In the rows, 128 means zero.
One turn moves every row onto another: examples first, then more rows asked:
konof: [ 99 142 125 109 125 106 104 124 151  72 149 124]
rabob: [140 110 102 137 104 131 122 154 152 150 126 131]
Kom: [121 122 141 116 135 103 106 157 140  77 126 120]
tetob: [124 138 137  96 135 144  97 115 136 118 116 182]
tazup: [108 133 129 123 126 101 111 136 147  71 135 107]
Mogu: [137 144  95 111 123 141 150 116 127 127 145 130]
pori: [106 125 145 139 140 106 123 123 124 135 113 203]
saso: [ 99 132 135 130 111 103 110 110 141  65 144 120]
kegu: [109 134 124 146 133  93 109 103 113 106 110 201]
moven: [116 127 126 163 113 100 108  81 151 111 109 181]
mivig: [ 83 143 101 168 118 139  97 125 154 117 125 152]
fop: [132 123 106 147  87 127 127 137 147 154 129 123]
Pep: [110 120 135 122 136 107  91 170 142  85 137 138]
Sada: [144 114  87 125 115 126 126 133 144 159 128 142]
vofim: [137 143 113 109 121 139 154 130 112 140 134 140]
bok: [138 132  79 123 126 131 140 117 129 148 140 138]
Soka: [112 130 128 152 146 109 128 112 122 110 101 200]
bena: [107 131 135  94 103  77 124 157 137 126 120 161]
memi: [107 126 116 166 101  94 102  94 150 130 127 184]
lubu: [148 112 139 136 134 124 137  91 107 113 139 133]
kuvet: [133 131  84 111 116 120 155 123 114 136 137 138]
Sif: [111 135 124 132 140 104 130 112 113 125 120 207]
lok: [102 127 120 155 113  85 101  96 137 111 107 191]
peb: [ 98 138 129 165 111 102 112  78 145 125 135 174]
lodef: [ 94 107 150 126 115 109  94 167 139  97 124 135]
vol: [ 92 140 141 114 120 117 113 116 123  75 152 122]
vap: [116 157 117 152 105  88 108 125 109 107 168 134]
voda: [148 107  92 135  94 113 123 138 134 151 133 134]
zafop: [ 99  91 121 150 118 106 150 133 151 131 100 132]
Nila: [106 109 150 122 132 102 109 167 129  82 119 145]

mivig moves to vap
saso moves to Mogu
tazup moves to bok
Now these:
pori moves to lodef
moven moves to konof

One turn moves every row onto another: examples first, then more rows asked:
dab: [140 146 116 109 123 134 144 152 108 103 100 112 168 161  88 132 127 152]
Dig: [124 134 141 124 135 151 171 121 120  88 159 138 128 126 118 106 158 110]
sadi: [135 123 103 162 126 146 100 104 122 123 115 134 164 101  99 141 116 126]
gufu: [107 109 140 148 123  72 129 148 142 103 142 124 139 153 101 119 126 127]
pibud: [124 122 106 134  84 130  93 111 105 125 113 142 118 110 101 171 131 137]
Depu: [163 107 121 124 110 125 110 142 136 116 119 109 130 185 104 110 118 144]
momeb: [133 124 130 124  96 156 118 119  83 123 116 139 105 116 114 175 147 137]
Kab: [134 123 143 157 136 134 150 118 126 102 140 158 139 128 105 110 157  95]
puzi: [ 95 144 113 125 136 123 102 148 144 126 121 145 136 118 160  89 117 120]
Nup: [124 159 110 131 136  81 138 144 141 151 116 122 121 117 159 109 107 137]
toso: [108 117 143 154 133  86 143 162 134  97 140 133 146 147  94 127 134 122]
vod: [129 120 138 160 126  97 124  96 133 115 126 157 148 131 101 103 146  98]
leka: [133 154 116 151 142  84 134 150 139 155 108 135 124 117 152 112 113 126]
mupep: [112 127 129 127 115  80 118  77 135 117 132 136 146 133 110  95 131 121]
Lonol: [101 140 121 115 136 128 105 146 141 129 124 139 125 127 170  84 121 123]
Fal: [123 162 110 119 139  96 151 150 138 144 127 117 115 116 163 108 108 141]
bovi: [159 117 136 107 118 120 124 132 114 122 105 104 135 188 110 114 126 152]
sarom: [146 136 135 100 122 125 139 137 101 116  96 106 152 177 104 123 131 157]
Zope: [ 93 152 116 130 142 125 107 152 136 126 111 152 146 114 154  95 124 116]
lazu: [156 112 122 116 105 142 153 104 113 135 125 112  92 112 118 169 109 138]
vis: [128 163 117 126 146 115 162 162 134 140 131 120 110 115 164 114 117 133]
kotam: [136 157 120 144 150 118 156 167 133 144 125 132 112 115 159 116 124 123]
Tepa: [148 121 111 134 103 122 139  99 117 137 105 128 119  99  96 177 107 132]
mozes: [151 112 110 114  96 130 142  98 124 134 128 109  96 106 113 166 100 142]
fenot: [133 109 112 113 115 142  99  80 123 129 142  95 122 126 139 118 106 155]
sene: [148 117 102 124  96 121 137  97 127 135 117 117 111 100 102 170  99 139]
vosu: [130 125 121 135  93 145 108 117  94 124 109 146 118 110 102 177 142 133]
vese: [136 119 135 102 128 166 128  89  98 125 136  94 118 129 147 124 124 156]
Sud: [145 135  98 124 116 138 132 161 130  95 114 118 163 156  82 128 120 142]
barug: [157 115 101 133 110 134 117 156 142 104 125 116 145 168  90 117 116 141]
Kose: [160 116 130 125 111 143 156 107 106 136 113 120  99 110 114 175 118 134]
mubov: [103 136 126  95 115  95 141  80 130 107 148 117 136 132 123  94 131 137]
tisuk: [122 117 105 119  77 131  92 105 112 125 127 127 107 113 110 164 125 147]
nozus: [104 109 147 127 122  70 133 140 136 105 147 110 128 160 113 112 124 142]
naba: [139 131 141 120 143 182 142 106  84 121 119 115 137 117 131 140 138 143]
mufi: [108 141 130  94 124 133 166 101 122  92 164 118 128 129 125  99 142 132]
Tasa: [140 154 120 155 148 102 145 161 136 150 111 140 121 116 153 117 120 117]
biz: [155 120 125 134 110 135 150 105 105 139 103 129 115 102 102 179 116 130]
Pirir: [102 126 159 120 137  98 164 156 115  95 145 116 133 155 113 125 139 139]
doki: [132 109  97 144 112 132  85  86 135 127 130 114 144 111 115 126 101 141]
vevas: [101 148 137 116 148 135 120 149 120 131 111 147 131 125 168  94 133 119]
godo: [125 118 115 107  80 144 104 106 104 123 134 121  93 120 122 162 128 150]
Fesag: [139 134 125 151 141 170 129 111  95 119 109 133 160 103 107 149 136 126]
dibi: [102 142 133 113 143 133 114 147 129 130 120 140 121 129 172  88 127 122]
vuli: [102 119 157 114 128  85 150 144 122 100 147 107 126 160 120 115 131 147]
zizoz: [130 120 127 109  89 157 117 113  91 121 127 126  92 123 125 168 142 145]
teb: [105 124 153 141 138 101 160 165 119  93 140 128 141 146 101 131 143 128]
disum: [ 97 154 129 125 147 131 118 153 125 129 105 152 144 117 157  96 132 116]

doki moves to sadi
vod moves to Kab
toso moves to teb
Now these:
tisuk moves to pibud
vis moves to Fal
Lonol moves to puzi
sarom moves to bovi
Kose moves to lazu

One turn moves every row onto another: examples first, then more rows asked:
novi: [164  78 106  88 129 104 130  90 152  87 106 204 107 122 120 132  95 123
 160]
Kubu: [127 125  92 127 136 112 137 119 145 131 144 142 128 145 133  89 165 147
 181]
gikal: [113 124  99 124 155 101 164 125 137 128 166 155 142 149 156 116 154 132
 189]
Povi: [108 128  93 123 152 116 172 130 158 128 173 163 147 144 156 121 142 140
 167]
netum: [137  95 129  98 108  99 153 141 141  65 118 206 146 101 155  86 102 163
 135]
Nasu: [161  76 106  84 125  73 119  83 144 109 116 198 126 114 137 133 102 105
 170]
Buro: [139 105 137 104 115  99 121 124 120  67 139 204 166 102 174 124  96 114
 151]
kuvi: [120 130  84 121 130 125 147 132 164 134 152 148 133 138 131  95 157 149
 163]
nika: [140 105 138 105 117  99 120 121 120  67 139 204 166 103 175 123  95 115
 150]
gosi: [121 139 102 134 153 102 154  94 140 126 149 148 139 139 151  84 155 155
 169]
keber: [116 143  96 133 149 115 162  99 158 126 156 154 144 135 151  87 144 163
 150]
saf: [115 126  95 135 162 119 168 105 155 120 172 166 145 151 164 113 132 156
 160]
Buzu: [120 123 102 137 166 103 159  99 134 119 165 158 140 157 164 109 144 148
 181]
pefe: [162  77 106  84 126 101 129  98 150  90 105 202 107 120 116 134 100 116
 167]
Kodab: [124 130  85 133 139 131 146 110 167 126 152 153 134 143 139  89 145 167
 149]
rusot: [160  79 103  81 122 105 133 104 158  91 107 204 109 117 115 136  97 117
 160]
gabaf: [142  90 138  98 110  79 141 139 115  67 108 195 139 106 153  82 120 148
 165]
kavus: [163  77 103  93 131  83 122  67 154 104 119 205 129 116 143 130  89 122
 152]
belug: [153  80 100  75 117  83 128 103 162 115 122 202 131 105 132 141  99 101
 159]
Rin: [110 144  94 121 140 113 166 122 161 134 156 151 145 128 144  95 153 148
 157]
gel: [161  79 103  86 126 109 134  96 160  88 108 206 109 119 117 135  93 124
 154]
nuv: [131 125  92 138 145 119 136  98 147 123 145 147 129 150 141  83 153 165
 167]
melu: [114 141  99 123 143 100 158 117 143 133 149 144 141 133 144  91 164 140
 176]
kifud: [145  91 136 107 116  89 143 122 123  60 111 202 141 109 160  78 106 166
 147]
Vufi: [140 105 138 104 116  98 120 122 119  67 139 203 166 102 174 124  96 114
 151]
Logiz: [134  94 131  89 101  89 151 158 132  72 115 200 144  97 149  90 117 145
 152]
leve: [155  81  97  84 122  93 130  86 171 109 125 209 134 108 138 138  86 117
 140]
git: [139 105 138 105 116 100 122 123 121  67 139 205 166 102 174 124  95 116
 149]

nuv moves to Kodab
Vufi moves to nika
gikal moves to Buzu
Now these:
pefe moves to novi
melu moves to gosi
kifud moves to netum
kavus moves to leve

One turn moves every row onto another: examples first, then more rows asked:
kadis: [146 151 112 119 109  97 105 115 121 124 113 145 127 128 103 126  56 122
 100 127 144 128 129 158 164 155 145]
migi: [112 170 153  93 145 119 135 158 153 144 126 113 133 117 142 145  92 111
 134 141  96 132 133 111 182 137 131]
gak: [104 169 138  93 168 135 145 163 158 140 125 116 134 118 147 148 101 105
 146 142 113 122 138 121 167 145 139]
Tosi: [107  94 166 142 158 102 135 159 106 140 141 127 112 140 149 113 145 131
 100 126 135 146 142 157 119 115 127]
pokiv: [111  92 175 136 148 103 142 164 120 147 134 112 138 153 151 117 139 129
 126 107 135 132 145 154 135 120 122]
fitum: [110 156 126 105 168 124 122 157 142 133 145 147 104 115 150 137  94 110
 112 173 106 147 126  92 147 146 150]
duvu: [116  93 152 139 181 121 148 148 109 137 136 134 125 166 149 129 137 140
  99 122 134 145 146 145 115 115 134]
mep: [110 164 134 101 163 130 118 164 141 130 138 156  93 107 141 137  89 123
 118 174 101 144 122 112 149 137 138]
mig: [115 102 159 151 164 109 123 139 111 130 128 129 107 161 150 122 160 130
  99 134 140 133 133 152 110 110 125]
Guni: [157 145 109 129 104  96 101 103 135 126 125 129 127 125 108 123  66 130
 103 125 151 136 131 154 157 159 149]
Damin: [123 106 158 151 175 107 152 164 123 147 132 106 139 148 160 124 131 126
 126 110 147 126 134 144 116 102 118]
sef: [111 167 149  99 146 137 135 164 147 138 121 117 130 120 147 155  83 106
 145 146 105 130 135 108 175 149 129]
bop: [119 118 105 122 116 143  95 111 117 125  84 116 114 144 129 134 119 141
 137 106 140 116  91 126  77 123 147]
fusan: [112 111 171 147 165 104 139 161 135 145 142 127 136 153 151 123 153 139
 138 120 145 142 131 138 125 112 110]
zigad: [108 157 138  98 160 109 117 160 131 135 141 145  99 109 139 137  95 118
 114 173  94 152 119 102 154 137 147]
nosa: [150 152 103 125 114 111 113 117 127 124 129 142 130 133 114 125  45 117
  93 126 148 120 134 147 152 152 149]
rebu: [100 157 123  98 181 126 128 164 137 130 138 149 100 111 143 139 104 115
 123 172 108 143 127 114 141 145 153]
lavev: [131 145  90 125 117 142 110 121 121 114 103 100 109 144 124 138 113 170
 132  96 130 108 114 117  88 122 124]
zatuv: [108 114 164 147 165 110 145 149 111 135 138 124 120 158 147 135 158 139
 108 124 145 159 146 138 127 128 118]
bote: [137 137 126 137 115 102  90 111 116 138 106 147 151 103 109 116  59  89
 137 145 136 125 113 141 149 132 140]
ses: [148 132 128 146 115 116  89 107 119 135 115 154 150 108 109 109  69  86
 128 144 130 121 132 126 153 131 152]
nozok: [126 143 109 120 119 144 114 134 117 108  93 102 100 142 133 126 127 165
 124  86 150 134 111 123  90 123 115]
kes: [116 172 142  99 156 134 138 153 168 143 133 118 134 119 152 143  93 106
 131 142 109 127 140 102 173 141 133]
dil: [121 128 100 130 122 157  98 107 115 122  99 112 126 137 122 136 119 150
 149 111 116 114 107 110  80 111 127]
Vilo: [105 121 115 125 106 126  97 114 106 119  98 105 121 145 123 121 119 155
 153 109 123 126  95 107  83 121 137]
sasap: [126 137 106 124 118 141 110 112 126 122  71 108 109 137 123 119 119 158
 133  86 143 104 119 127  93 118 138]
lemip: [110 150 114 119 104 135 111 104 123 118  97  95 110 138 118 120 125 170
 123  92 127 120 111 133  99 110 125]
noviz: [146 127 123 148 112 104  86  95 127 138 114 137 151 102 109 111  71  99
 140 143 138 135 121 134 144 138 147]
rur: [139 136 118 145 121 119  97 107 122 137 119 148 156 108 117 113  50  85
 133 143 137 118 123 128 139 130 145]
Nozi: [116 116 123 121 123 161  98 118 119 119  90 122 130 143 130 122 131 147
 154 101 130 135 102 114  83 112 119]
Tamod: [162 151 113 127 103 101 102 125 132 126 133 137 126 131 115 128  61 110
  95 126 150 119 125 149 161 151 151]
remab: [123 102 167 146 154 101 134 154 126 134 116 108 133 174 154 121 149 133
 133 108 146 112 142 141 130 120 118]

fusan moves to bop
Guni moves to gak
nozok moves to remab
Now these:
Vilo moves to duvu
lavev moves to pokiv
mep moves to Tamod
migi moves to rur
fitum moves to kadis

One turn moves every row onto another: examples first, then more rows asked:
S: [111 124 115 146 112 129 121  90 130 109 123  92  93 134 142]
Y: [119 104 147 142 134 110 131 119 151 176 130 153 126 137 111]
W: [139 158 104 118 145 169 128 112 127 162 118 148 135 123 106]
X: [ 87 129 135 147 143 165 123 153 119 106 142 113 132 110 117]
N: [134 156 154 100 129 123 117 157 116 126 130 150 129 136  82]
U: [181 121 131 120 132 138 140 111  92 139 111 125 146 148 152]
L: [131  88 144 135 139 102 118 158 110 158 147 127 143 117 133]
B: [104 111 114 153 114 133 145 124 169 108 122 145 109 110 132]
A: [131 153 120 121 106 133 123 163  89 121 101 135 130  98 157]
F: [156 147 103 113 114 120 137 125 120  88 129 125 128 155 162]
P: [164 117 133 127 135 145 159 154 145 152 150 149 138 148 117]
R: [160 101 134 113 141 136 103 114  84  93 127 131 131 127 123]
H: [130 174 140 109 104 137 124 123 142 138 120  93 152 131 152]
J: [123 100 121 126  85 123 103 129 121 129 122 109  92 108 106]
M: [ 94 155 148 126 149 127 155 101 127 127 138 145 120 101 149]

R moves to J
N moves to A
Y moves to U
Now these:
M moves to W
P moves to F

